Two rows play each game, the first against the second. How much does the first row win by? 10 is about a draw, 20 a big win and 0 a big loss. Wins can go round in a circle: one row can beat a second, the second a third and the third the first. Each row has two weighted sums of its numbers, A and B, taken from their middle values. A row wins by its A times the other's B, less its B times the other's A.
[-18 -25  20 -21  25  -1   2 -33  17  -3  18  17   7 -14]
[ -9 -41  10  -7  40 -58 -30  15 -47  10 -11  10  10 -16] 12
[  9  -6  22 -11  42  -7   0 -34 -22  -3  24 -32   3 -22]
[ -6   2  13  25 -10   7  41  30   5   4   1  -1   6 -11] 8
[-21   2  35 -17   8  26  27  17  26 -25  13  13  13   8]
[ 29   5 -40  -7  -2  35  -6 -26 -16 -11 -24 -12  -6  20] 7
[ 17  26 -13  -8 -25  -9  20   2 -15 -44 -28 -38 -33 -18]
[ 13 -15 -21 -23  24  -5   6  -7 -30  52   3   9  -9 -20] 10
[-13   0   1 -10   2 -17 -12  19 -21  38   1   7  16   6]
[  2  14  14  -6 -17 -20   4  -8 -36   1  10 -42  -2 -13] 5
[ 15 -21 -38   4   5   8 -26  -7 -33  27  10  -6  29  10]
[-16  -1   2 -16   3 -14  -4  11  11  10  -9 -10 -28  -6] 8
[ 55  26 -20  35  37  11 -27   4 -38 -21 -13 -15  -7  37]
[ -9  -5 -33 -11   2  34 -25 -12  -8  -7  -9  17   0  22] 11
[-10  14   1  10  10  38 -11 -21   4   0  25  13  -9 -17]
[ 27 -10 -13  45  24 -29 -22 -10 -24   5   2 -37 -45 -68] 16
[-10  27  26  -1  -1  10  22  28  34 -14  -6  23  -6  -5]
[ 52  27 -54   3  -2 -15 -42   7 -27 -12 -50  11  -2  41] 10
[ 34  17 -12  10  37 -21  -2  10 -15  27 -32 -11 -43 -19]
[ -7  12   6  12 -40 -23  32   9  25   2  19  20   2  -1] 12
[ -6   7 -25  17 -18  -6   0 -38 -15   6  -4 -22 -65 -30]
[ -9  20  20   5   4 -50  30  -6   6  11  -9   4 -17   3] 7
[ 12 -47 -27   0  31  26 -47  -8  -7 -21   7   7  33  30]
[ 12  31  26  34   8  21  15  18 -29   7  23 -35 -14  -3] 15
[ 26 -13 -50  15 -14  51 -51  -1  -6   3  -5   0  24  45]
[-26  -9  23 -36  22  -8 -24  13   6 -27  19  -6  13   1] 7
[ -1   1 -18   7 -45  21 -14  14  29  -4   1  20  11  33]
[-41 -16  -7  -2 -49  -3  -2   0  47 -13  20  18  36  12] 11
[ 24  44 -19   2 -24  10  27 -10   1   5 -26   3 -26  13]
[-27  -3  49  13  -6   5  26  31  37 -40   1  15   9   2] 10
[ 10   3  -3 -27  -4  13   2  -3  14 -34  -8   1   4  46]
[ 36   6   7  17  31 -14  -8 -11 -15   5  -3  -3 -25  32] 13
[-25  -9  22 -18  -1   6 -17  15 -12  -2  10 -19  13 -10]
[ 49  63   0  -1   7 -28  -7   1 -38 -15 -27 -40 -21  -5] 15
[-80 -30  54 -37 -21 -17  50   2  55  10  15  44  30  -4]
[-20 -15  41   2  15 -32   6  28  12  17   4 -12   1   2] 12
[-13 -25  16   2   3 -26  19 -41 -12  25  26 -15 -15 -30]
[  2 -10  -7  11  10 -32  -1 -12 -27  -4   0  -7 -17   0] 11
[  0 -16   4  15  16  -6  -9  -9 -10   5  -3 -26  25   0]
[-25  -7  20 -46   8 -16  21  12  35   3 -18  10  12  27] 10
[ -7  -9 -24   3  13  22 -29  -7 -10 -18  12  36  -9  13]
[-30 -25  11   6  -5  14  -5  -3  -1  -1   6  -2 -17   1] 6
[-38 -27  13 -25   7  -1 -22   2  15 -35  24  -5  22 -11]
[ 19  -6 -20  37  10  -6 -13  13  -5  -8 -20  25  -9  24] 11
[ 26  25  11  13   8 -56  41 -22  -9  37   2 -38 -24 -37]
[ 39  -1 -48  12   4  27 -38  -9 -16  13 -14  -8  -7  -2] 9
[-15 -15   3  18  -9  26 -13   0  19 -15  36  42  33  14]
[ 23 -10  -9  14  12 -45   5  -6 -18  14 -32 -18 -16  -9] 10
[ 24  10 -29  33  -7 -40 -37 -12 -60  31 -13 -53 -49 -73]
[ 35  26  -8  40  10 -15  21  -7 -30  -1 -17 -39 -60 -57] 5
[ -7  -1 -22  -8 -25   8 -19  27  30 -18  -6  49  24  45]
[-26 -24 -28 -20 -41  49 -52  -3   4 -22  15  31  47  32] 6
[ -8  -4   9 -32   1  32   8  20  25  24 -12  32   3   0]
[ 17  31   1  26  13 -36 -19  10 -36   4 -14 -28 -51 -56] 7
[  6  36  39  -7   8  11  48   4   2 -39  10  -9 -20  22]
[  4   9 -16 -31   4  -3 -20 -16 -22  39   3  21  14 -17] 18
[ -6  20  22  10   4 -16  19  20  -5 -20 -11 -13 -29  -2]
[ -6  22   7   4 -31  10  30  24  33  12  -7  28  12   3] 9
[ 26  28  -1 -15  14 -21   6   4 -39 -30 -27  -4 -18  29]
[-13  -1 -24  14 -12  46 -40 -16   3  -5  11  19  18  26] 10
[ -1 -21 -15  32  15 -20 -38 -13 -19  -2   8 -20 -33 -60]
[ 11   1 -57  24 -20  17 -56  11 -20  10   4  23  -6   8] 15
[-20  -3   4 -19 -42  45   5   0  41 -23  -2  -7  16   5]
[-17 -36  -7   3  -8  20 -28  47  18 -28  25  49  41  53] 7
[ 12   3  17   4   3 -11  12   2  -3 -23  -2 -15  -9 -28]
[ -4 -22  -7 -12  -5  17  -1   4  13  -9   5  -6  14   1] 11
[ 14  12 -17  -4   8  13  -1 -28 -26  25  11  -6   6  -2]
[ -4   2   2 -20 -11  16  18 -24  20  -9 -14   5  -2  40] 7
[-10  26  26 -41 -11  32  25  18  20 -37   1   9  16  20]
[-59 -63  10 -26  -7  23 -21  11  47  12  22  51  45   6] 9
[ -2 -33  -9 -19  47 -20 -32   0  -6  12  -7  18   5  -6]
[ 19 -16 -16  26  14  20   0 -15 -40  24  29 -12 -14   7] 5
[-15  -9 -16  13 -31  51 -16 -20  -9 -14  14  26  24   5]
[-25   5  14 -24 -34   5  10  21  38 -33 -19   4  51   6] 9
[ 28  -6  -6  18  31 -39  -7 -11  -5  15  -8  -1 -29 -10]
[  0  24 -18   9 -13   9   8 -25 -31   5 -14 -15 -31 -23] 8
[-34 -20   6  -2 -26  31  13  31  23 -29  13  29  39  43]
[ 44   9 -35  46  17 -28 -41 -16 -39   7   5 -25  -8 -27] 4
[-12  18  36  12 -22  32  36  13  22 -45  14 -14  -9  16]
[ -7   9 -17 -39  12   3 -15 -23   9  17 -24  -1 -31  -7] 17
[-17  -3 -43 -21 -27  20 -30 -16   2  -4  11  60  40  25]
[-18  19   8  14 -21  16   9   8 -19   0  11   1   0  -2] 5
[-18 -14  29 -20   2  23  24   7  52  -1  14  22  25  15]
[-29 -24  41 -15   1  32  14  15  59 -11  17  16  21  -5] 10
[ 63  27 -11 -10  42 -20 -23  -5 -34   9  -6 -33  -7  16]
[-43 -12  26 -44  -9  14   5   7  39  10  13  39  33  -9] 7
[-15  -7  17 -10  -1 -34   5  50  28  -9  -2  20  19  26]
[-32 -26  21 -19  32   5 -41 -18  -1  -3  21  24  12 -31] 1
[ 16 -11  -2  18   5 -43  -7 -17 -19 -10 -20 -40 -14 -32]
[ -9  -1  14  10  -3   6   2   2  18  17   9  35 -16 -30] 7
[-18  32  57   6  12   0  61 -13  21  14   5 -13   0 -11]
[ 16   9  14   9  16   1  18   5   7   3 -13 -11  -7 -20] 5
[ -4   0 -27  -7 -13  34 -53 -10  -6 -43   0 -19   4  16]
[-18   1  17 -14   3 -63  10 -16  -2  25   3   5  -2 -10] 10
[ 27  -2 -34   9 -18   4   3   0  18   7 -10  11  -5   8]
[-37 -21  40 -15 -17  42  12  28  62 -22  15  27  23 -14] 9
[-54 -57  12 -28  28  19 -25  -9  15   3  17  45  30  16]
[ 37  -6 -25  40   9 -48 -20 -29 -30  22  -3 -51 -67 -26] 11
[ 38  15 -47  16  -5  13 -34 -12 -44  -3  25  -2   2   9]
[ -5   2   4  -9  -5   1   5  29   9   8 -21   6  -5 -12] 10
[ -7   9   2   0   6  -7 -22 -15  -2  -2   4   3 -27 -26]
[-21 -31   4 -21  27 -12 -15  -8 -15   4  -3  23   6 -11] 11
[-22 -11  39 -12  -2  25   9  31  36  -1   6  27  45  19]
[-13 -13   2  17 -14  -2 -10  21  34 -12  13  14 -23 -10] 8
[ 40  36 -31  20 -27  10   7  -2 -20 -13  -7  -8 -30  37]
[ 42  26   5 -11  14 -38  29 -24 -26  41 -14 -57 -30  -9] 11
[ 46 -10 -34  21  35 -27  -3 -26 -27  -8 -28 -21 -45 -33]
[ -7  17   0  -2 -28  34  13  -2   7 -13  19  14  42  44] 15
[-14 -24 -24 -18  15 -23 -25 -19  -7  -3 -33  26 -24   3]
[ 17 -11 -47  19 -26  37 -20 -39 -15   1   5  19  16   6] 12
[ 50  23 -12  55  37 -32   6 -12 -43  -6  -8 -29 -28  11]
[-13 -13  -2 -10 -26   1   2   9   2  29  -2  11  -6   1] 13
[ 17   6   0   1   9 -15  37  -5 -17  18 -11 -59 -10 -20]
[ 55   6 -25  17  32 -24   4 -13 -32  10  -9 -28  -9  23] 5
[ -6   6 -29  18 -19  32 -42   7 -18  41  25  25  13  10]
[-17 -21  33  -9  22 -18  14 -21  10   1   3   0  10 -28] 9
[ 12  27  19 -10   9 -24  31   7 -13  20 -22  -3 -39  -3]
[ 49 -12 -61   9  49  -4 -48 -11 -85  47 -18 -39 -32 -18] 16
[ 59  11  -7  26  31 -56  24 -52 -48  60   1 -59 -17 -40]
[ 32 -15 -33  44   5   4 -46  -1 -23 -14   0   2 -32 -32] 7
[  4   4 -28   0 -29   8  -2   7 -28  -2  -3   7   6   4]
[  1   0  27  22  25 -15  27   0   8   1   7 -38   0 -43] 10
[  4 -21   6  22   1 -29  12   2 -10  -5  23   3  17  24]
[-52 -27  13 -18   3  -6 -39  -5  10 -35  15  19  16 -14] 10
[-20 -39 -23   2 -23   8 -16   7   3   6 -11  10 -11   8]
[ -1  -8 -10   4 -17  29 -12  15  16 -17  18  20  28  35] 10
[ 16  30   9   4  23 -24   2  15 -29  -8  -9 -22 -22 -19]
[-20 -37  20 -11  26  10 -16 -21   1  14  14 -24  -9 -33] 6
[ 31  24   1   3  17   2  17  -1 -14 -18 -28 -37 -40 -12]
[-16   2  18  11  17  -7 -11   4   3  33  17  -6 -16 -50] 14
[ 46  36 -11  17  10 -32  15  17 -33 -10 -24 -26 -42  12]
[ 19   6 -14   5  -7  46 -29  24   0  -9   2  32  53  56] 9
[ 10  39   8 -30   3 -32  13   9  21  -6 -33  15 -21   0]
[-45  -9  19   2 -22  -8  23  10  26 -18  19  22   6 -16] 9
[ -7 -23 -19  25   0  49   3  -8 -15 -30  28   6 -17 -17]
[ 29  23   1 -15  23 -41  17 -23 -20  50  -7 -25 -22 -41] 14
[  2  11   1  -3  -9  12  -4  24  22  -9 -13  15 -11  10]
[-20  -2  29   6  -4   0  21  49  38 -23  -1  22  18 -11] 11
[-26   8  -1 -41 -18   2  19   0   7  -7 -26  11  25  34]
[-30 -28   5   3 -22  -1   4  11  30  -3   7  15  37  40] 8
[-13  28  20 -12  -4   6  19  24   3 -49  19 -17   5   8]
[ 13  24 -14   9 -41   6  38 -26  -8  13  -1 -11  -7   0] 9
[-59 -21  43  -9 -23 -30  31  17  37  35  21  34  20   1]
[-26 -33 -24 -28 -27  56 -25 -14  26 -16   9  17  46   6] 10
[-41   4  23  -6 -22 -10  11  20  17 -15  10   8   0  -4]
[ -1 -29  32   7  31 -18  13  -2  17  22  19  -8  13 -19] 9
[-19   6  -1  -1 -32  22 -16  32  24 -32  19  44  30  13]
[ 22   9  12 -19  36  -3  21   9  -8   1 -32 -21   4  11] 16
[-15  16  18 -10   3 -48  18   3  -5  27  -4   5   2  -8]
[  3  -5  15   8   9  14   1  25   1 -30  19  10  12  19] 10
[ -1  10  -3  10 -50  -1  12  -1   0 -19 -14 -17  -8  -8]
[ -2   9  16   0   8  -6  16  -3  -3  38  -8 -22 -12 -39] 11
[-12  23  -4 -18 -38   1   0   8  -5   6 -10  -2  -2 -17]
[ -9  -5  24 -21  15  24  -2  35  38   6  -1  20  27   5] 15
[  4  19  13 -16   1  -9  28   8  16  -2   0 -20   8  -2]
[  7   4   8  17  20  22 -21   5   1 -16  19  15 -19  -6] 10
[ 19  -1   6 -14  20 -25  13  10   5 -26 -21 -19 -12  21]
[ -7 -21   9   6  11  13 -10  10  12   0  19  13   3 -26] 7
[ 24 -18 -56   3  -2  22 -61  10 -46  26 -13 -12  22  33]
[ 39   2 -61  13  -5   3 -50   0 -28  14  -6  16  17  11] 14
[ -2  22  42   8   4  -4  30  -3  -5 -20  35  -3  17  15]
[  3 -39 -14 -20  25  15 -29 -26  15 -29 -12  14  16  29] 3
[ -3 -40  15  24  48 -10 -18 -16  14  36  13  -3 -25 -38]
[ 19  33  11  27  -3  -8  29  14 -14 -15 -11 -14 -37 -21] 9
[ 25  65   9  -7  -5  -4  37 -17 -11  12  -8 -30 -14 -25]
[ -2  52  -6 -17 -61  41   2  -3   4   4  14  24  23  22] 11
[ -6 -10 -13   1  -7  19 -31  36  21 -21  23  64  57  54]
[  4 -14  -5 -37  16   5 -15  -5  19 -14 -11  -8   2 -13] 9
[-14 -44 -39  -4  -1  63 -39 -12 -16 -38  21  22  34  46]
[  1  12  14  25   6   1  23  25  22   3  -8 -11  -8  23] 9
[  5   7 -10   0  27 -24  15 -11 -16  14 -31   0 -41   0]
[ -6 -30  -7   9   2  -5  -1   8  19   1 -12  12 -24  -5] 10
